In the rows, 128 means zero.
One turn moves every row onto another: examples first, then more rows asked
q_346: [ 91 176 127 153 134 153 116 142 132 142 134 117 121 108 111 152 159 106
 131]
q_108: [ 91 136 115 132 168 135 123 159 135 150 105 121 140 100 114 157 128 108
 159]
q_152: [107 134  98 112 157 167 154 138 137 133  93 113 125 105 142 133 146 143
 143]
q_952: [143 121 132 134 123 121 135 136 110 130 162 146 106 152 100 104 154  84
 134]
q_78: [110 136  99 125 155 139 138 147 130 165 112 110  86 153 142 143 141 122
 164]
q_97: [116 172 102 160 127 162 125 136 155 155 120 107 117 140 152 139 138 136
 141]
q_980: [119 129 141 129 101  89 136 133 114 119 148 127 135 124 127 133 137  95
 124]
q_916: [159 103 124 126 118 106 166 151 145 110 132 132 128 148 127 139 115 102
 128]
q_728: [140 150 107 159 148 172 142 159 149 141 122 125 119 125  92 176 129 110
 131]
q_278: [127 141 141 139 112 147 135 127 131 133 153 132 145 130 144  68 136 110
 146]
q_175: [139 149 103 171 146 168 148 158 155 142 123 126 124 127  91 170 133 110
 135]
q_658: [103 135  95 112 156 160 151 134 141 130  90 110 125 108 135 122 150 139
 144]
q_371: [146 113 129 153 146 103 134 155 146 149 139 155 135 149 150 117 108 101
 151]
q_717: [136 114 132 113 133 140 158 129 113 103 145 146 131 107 116  90 154 106
 132]
q_669: [123 129 136 129 103  89 128 144 126 111 145 127 145 132 131 128 139  88
 131]
q_620: [111 135  98 123 157 135 139 144 137 163 109 110  91 156 132 141 133 126
 170]
q_962: [125 157 102 123 120 146 159 128 145 117 123 102 102 128 113 168 143 143
 140]
q_806: [143 122 129 129 124 122 134 146 111 125 153 135 114 159 108  99 148  73
 143]
q_100: [138 117 137 145 137 106 137 155 158 150 132 149 135 158 150 108 108 100
 143]
q_882: [112 134 113 138 178 176 138 157 126 158 115 125  96 129  99 131 152  98
 142]
q_842: [126 128 135 148 122 149 138 127 129 137 149 135 138 123 154  67 141 114
 136]
q_647: [127 154  99 124 119 158 157 130 137 120 122 104 102 126 116 171 148 140
 133]
q_260: [143 118 132 138 134 130 142 143 144 133 119 161 178 108 126 120 102 114
 130]
q_920: [140 119 128 104 123 142 158 132 113  98 141 136 138 116 114  90 146 100
 143]
q_180: [160 108 125 127 120 102 171 143 132 119 139 133 116 145 127 147 109 107
 133]
q_280: [ 92 132 111 136 167 130 135 162 135 145 105 129 143  99 115 164 138 110
 158]
q_453: [106 130 115 138 176 169 141 155 129 153 113 118  98 129  88 125 153  96
 139]
q_929: [118 174  98 162 130 162 129 133 160 147 118 103 117 141 147 129 140 133
 143]
q_818: [166 111 124 157 121 168 152 137 148 136 140 146 143 137 119  95 120 115
 122]
q_231: [112 168 100 168 125 158 134 134 160 154 119 110 126 138 150 132 144 138
 144]
q_677: [160 118 139 148 122 168 155 141 149 137 144 145 142 141 110  91 113 109
 130]
q_721: [143 117 131 146 133 128 135 145 152 129 127 163 177 107 132 119 112 115
 128]
q_224: [104 127  96 118 154 167 162 136 141 134  95 116 126 105 133 125 152 144
 147]
q_829: [107 133 114 145 173 171 147 154 127 160 121 127  98 129  92 124 159  98
 148]
q_318: [166 120 127 160 124 169 153 138 140 144 139 141 145 137 118  94 109 106
 126]
q_326: [ 87 173 125 155 129 145 125 138 132 139 139 117 124 109 104 151 167 109
 138]
q_77: [ 89 175 130 155 134 144 119 141 137 139 137 109 116 113 104 152 156 105
 131]
q_496: [124 124 134 130  98  89 127 132 117 121 155 132 136 131 131 133 140 102
 134]
q_634: [128 147  95 128 116 149 165 128 138 120 126 106 102 131 111 169 152 139
 144]
q_536: [131 142 134 149 119 147 141 124 126 131 143 132 146 119 155  68 136 109
 134]
q_789: [ 92 138 116 127 168 136 125 160 131 147 106 127 137  99 120 165 135 109
 152]
q_3: [143 122 125 110 132 143 163 125 111 104 133 142 131 112 117  86 152 103
 128]
q_670: [138 153 106 164 147 171 143 155 154 135 122 116 126 120  90 169 125 109
 135]
q_225: [136 124 133 132 125 121 135 136 106 135 148 140 107 153 105  97 154  78
 129]
q_372: [134 117 146 133 131 131 145 147 157 128 124 158 174 111 128 111 107 115
 129]
q_367: [142 123 132 145 141  99 136 148 143 154 130 154 133 152 149 117 102 103
 151]
q_561: [106 132  95 132 153 130 140 147 133 164 114 112  94 155 141 141 143 123
 173]
q_600: [159  94 120 127 121 103 163 147 132 117 141 135 124 139 130 143 114 111
 140]

q_929 moves to q_658
q_78 moves to q_789
q_806 moves to q_669
Now these:
q_980 moves to q_180
q_175 moves to q_231
q_818 moves to q_842

One turn moves every row onto another: examples first, then more rows asked
q_982: [131 135 109 146 134 135 126 128 102 106 109 119 125 129 138 173 131 115
 126 151 143 145 150 145]
q_839: [114 142 123 103 124 125 134 173 122 109 114 119 157 103 149 128 127 150
 130 136 143 146 150 123]
q_171: [126 152  98 115 173 126 136  96 151 117  72 105 136  92 152  90 153 124
 149 172 149 124 130 127]
q_292: [104 126 110 138 122 140 105 105 133 103  91 103 152  93 154 131 109  60
 130 161 140 126 116 131]
q_333: [100 183 112 127 137 106 147 111 161 103 101 135 102 116 148 108 123 140
 119 128 135 162 133 109]
q_493: [ 99 133 113 107 136 122 144 131 154  65 101 120 163  98 165 110 148 138
 123 157 141 136 133 145]
q_557: [136 172 106 149 132 115 141 100 129  97  94 142 113  67 144 131 145 118
 141 137 112 168 110 155]
q_141: [110 181 117 136 125  92 160  95 159 102 130 129 143 102 158 107 120 141
 157 111 118 143 143 133]
q_667: [131 137 108 110 124 116 123  83 109 108 120 140 128 107 157 145 110 152
 106 145 119 128 160 140]
q_418: [124 151  98 122 141 122 122 100 136 111  82 133 106  98 151 109 116 162
 112 162 128 139 149 112]
q_840: [118 155 113  94 119  81 133  90 130 116 142 129 142 103 158 118 105 142
 138 124 103 120 140 157]
q_291: [124 147 115 123 152 123 126  95 122 112 131 109 123 103 149 125 122  31
 133 149 133 140 157 104]
q_917: [100 140 105 113 131 116 102 107 134 108 122  95 119 103 143 122 115  40
 149 138 146 128 134 111]
q_304: [126 143 103 130 140 122 110 108 131 121 119  88 130  89 151 109 108  52
 167 154 130 133 158  95]
q_162: [110 118  82  87 137  88  95 118 145 110 145 110 145 104 160 106 124 109
 128 161 118 128 123 156]
q_308: [105 180 108 116 152  83 148 133 127 121 132 121 117 113 152 112 145  85
 114 133 139 188 130 134]
q_796: [136 140 102 156 133 136 114 143 161 104 105 129 147  79 137 137 120 119
 157 164 121 141 133 165]
q_590: [142 166  98 120 142 104 157  87 126 113  95 142 144  97 173 128 156  86
 142 145 139 185 167 158]
q_571: [143 147  84  86 134  97 122 131 135 158 107 142 149  98 147  89 127 110
 165 133 134 162 170 128]
q_182: [132 155 109 124 149 106 151  98 123 130  92 128 139 128 157  93 131  39
 147 130 137 133 144 112]
q_51: [115 167 121  84 146 121 140 114 153 117  72 124 129 114 140 136 135  94
 144 162 131 144 112 178]
q_815: [129 171 122  81 134 117 162  90 126 137  91 145 139  99 125 103 130 117
 163 129 107 160 130 134]
q_944: [137 144  97 101 144  91 131 146 128  99 133 127 152  83 193 106 153 135
 112 141 134 149 153 130]
q_621: [118 138 108 153 138 122 121  97 116  98 116 102 127  87 137 122 122  44
 158 140 143 121 148 125]
q_12: [124 145 113 128 133 123 152 107 137 126 138 113 187 110 145 114 129 119
 180 127 136 146 174 119]
q_909: [125 156 114 121 136  88 162 158 115  82  97 118 131 116 165 113 141 128
 135 151 119 152 142 163]
q_733: [143 145  99 128 143 103 119 115 135 139 138 125 156 100 176 100 121  47
 139 127 125 133 147 101]
q_229: [120 141  98  96 124 141 107  97 169  99  97 144 120 105 141 143 140 128
 140 132 129 132  99 130]
q_861: [133 138  88  93 125 106 133  77 144 106 140 162 145  98 162 113 138 105
 128 134 100 181 149 123]
q_644: [122 144 114 113 156 114 123 102 118 121 110 102 119  95 131 100 116  40
 152 153 130 111 139 122]
q_803: [123 133 112 126 121 130  94 132 132 138 130 108 159  95 156 131  97  64
 137 138 129 125 130 108]
q_115: [116 146 107 147 135 112 136 106 112 108  65 110 126 110 148 105 119  47
 140 159 133 139 124 140]
q_752: [135 152 120  81 147 110 166 126 128 103 100 128 158 129 174 115 157 134
 143 130 142 127 160 132]
q_736: [116 125  90 103 128 127 102 132 170 115 145 161 152 108 143 137 134 100
 120 127 148 156 145 131]
q_481: [150 133  86 120 107 122 105 130 135 124 118 142 126 104 140 131 110 138
 165 137  95 158 145 118]

q_115 moves to q_182
q_909 moves to q_752
Now these:
q_418 moves to q_333
q_982 moves to q_171
q_291 moves to q_304
q_861 moves to q_481
q_51 moves to q_590

